In the data rows, zero lies at 4.5, halfway between 4 and 5.
Some points, each followed by its number:
[5 6 5 6 6 3 3 5 4 4 6 5 4 5 5 4 6 6 4 4] 0
[5 5 7 2 5 5 3 5 5 5 5 4 2 4 6 4 4 3 5 3] 1
[5 3 3 7 4 4 2 7 6 4 2 5 2 4 6 5 3 7 4 5] 2
[5 4 4 5 4 4 5 5 4 5 6 5 4 4 5 7 6 6 4 5] 3
[4 3 3 7 3 5 4 3 4 5 4 3 2 3 4 4 4 3 5 4] 4
[3 5 6 5 9 5 4 4 0 4 6 5 5 6 5 5 3 4 4 6] 5
[6 5 4 4 4 8 9 8 6 0 6 2 5 2 8 8 7 0 3 0] 6
[5 9 2 1 3 6 9 6 5 4 9 7 9 7 2 6 6 6 5 9] 7
[4 5 3 4 5 5 5 5 4 3 6 4 4 6 6 4 5 5 5 4] 8
[4 5 8 3 8 6 6 3 4 7 8 7 7 8 1 1 5 5 4 7] 9
[5 6 3 4 3 3 3 5 4 5 4 4 5 5 5 4 5 5 4 4] 10
[5 3 3 3 3 3 5 7 5 6 3 3 3 2 7 4 2 4 4 5] 11
[6 7 3 5 2 4 9 5 4 5 9 3 9 2 0 5 5 6 5 9] 12
[5 4 4 6 5 4 4 4 6 5 3 6 6 4 4 5 5 7 4 4] 13
[5 4 6 5 7 4 4 5 5 3 6 7 6 5 4 3 6 4 3 5] 14
[4 4 3 5 3 3 6 5 5 5 8 4 4 5 5 9 7 5 3 5] 15
[3 2 3 6 3 4 3 5 6 5 2 5 0 4 4 4 1 1 5 3] 16
[1 8 3 3 1 9 4 0 5 4 5 4 2 8 5 8 6 4 8 2] 17
[5 4 4 5 5 4 5 4 5 4 5 5 4 4 4 5 4 5 5 4] 18
[3 4 3 7 3 2 3 5 4 4 3 7 3 5 7 5 2 5 6 8] 19
[6 6 4 5 6 6 6 2 0 3 8 4 7 5 3 7 3 4 6 5] 20
[6 4 5 5 4 3 5 5 3 6 4 3 6 3 4 7 6 6 4 5] 21
New points follow, each followed by the numbers of its two nearest points above by angle, nearest first.
[3 4 6 5 5 5 6 6 5 4 6 4 4 5 3 5 4 3 7 5] >> 9 12
[4 4 5 4 5 4 5 5 4 3 5 6 5 5 3 4 4 4 4 4] >> 14 9
[4 6 5 3 4 7 6 3 4 3 4 4 8 8 4 4 5 3 7 3] >> 17 20
[4 4 6 4 4 4 5 2 7 7 3 4 6 5 4 4 5 3 4 4] >> 9 13
[3 5 4 3 4 4 0 5 3 6 0 2 3 6 6 4 1 2 4 5] >> 16 11
[6 3 5 5 4 4 4 5 5 3 2 4 4 2 4 4 3 2 6 4] >> 16 4
[4 6 6 7 4 4 4 2 5 5 5 5 5 5 4 5 2 7 7 8] >> 19 12
[4 5 6 3 3 7 6 2 5 3 4 4 6 7 4 5 5 3 6 3] >> 17 20
[4 4 5 4 4 4 4 5 5 5 4 5 5 4 5 4 4 5 4 4] >> 11 13
[3 5 5 5 4 4 4 4 3 4 5 4 5 6 4 4 5 5 5 5] >> 5 9
[3 4 5 3 4 5 5 4 6 6 4 6 5 4 5 6 5 5 3 3] >> 13 15
[4 4 5 4 5 5 6 4 5 5 6 6 6 5 3 3 5 4 4 5] >> 9 14
[5 4 4 5 5 6 4 3 4 5 3 5 3 4 4 4 4 4 5 3] >> 4 16
[5 4 5 4 4 5 7 6 5 2 5 4 5 3 6 6 5 2 4 2] >> 6 15
[2 7 7 7 1 2 6 0 5 6 2 5 9 3 1 8 1 5 6 8] >> 12 21
[4 4 2 3 3 2 0 7 4 5 0 4 2 5 5 4 4 8 4 5] >> 2 10
[4 5 5 4 6 8 6 5 6 6 5 4 2 5 6 6 8 4 2 0] >> 6 1
[6 5 6 4 5 5 5 5 5 4 6 3 6 4 3 5 4 4 6 5] >> 12 20
[6 5 7 3 4 4 6 6 5 4 7 2 6 4 4 6 5 3 7 6] >> 12 7
[5 5 4 5 5 4 5 5 5 5 7 5 5 5 2 4 6 7 6 5] >> 12 7
[4 4 4 4 4 4 4 6 5 4 5 5 3 3 5 6 4 3 5 3] >> 16 6
[5 7 3 4 4 5 6 4 3 4 7 5 7 6 3 4 4 6 6 7] >> 7 12
[5 5 5 4 5 5 5 3 4 5 5 3 5 5 4 5 6 5 5 4] >> 20 17
[5 4 4 4 5 4 4 6 3 3 5 7 4 5 4 4 3 6 7 6] >> 19 18
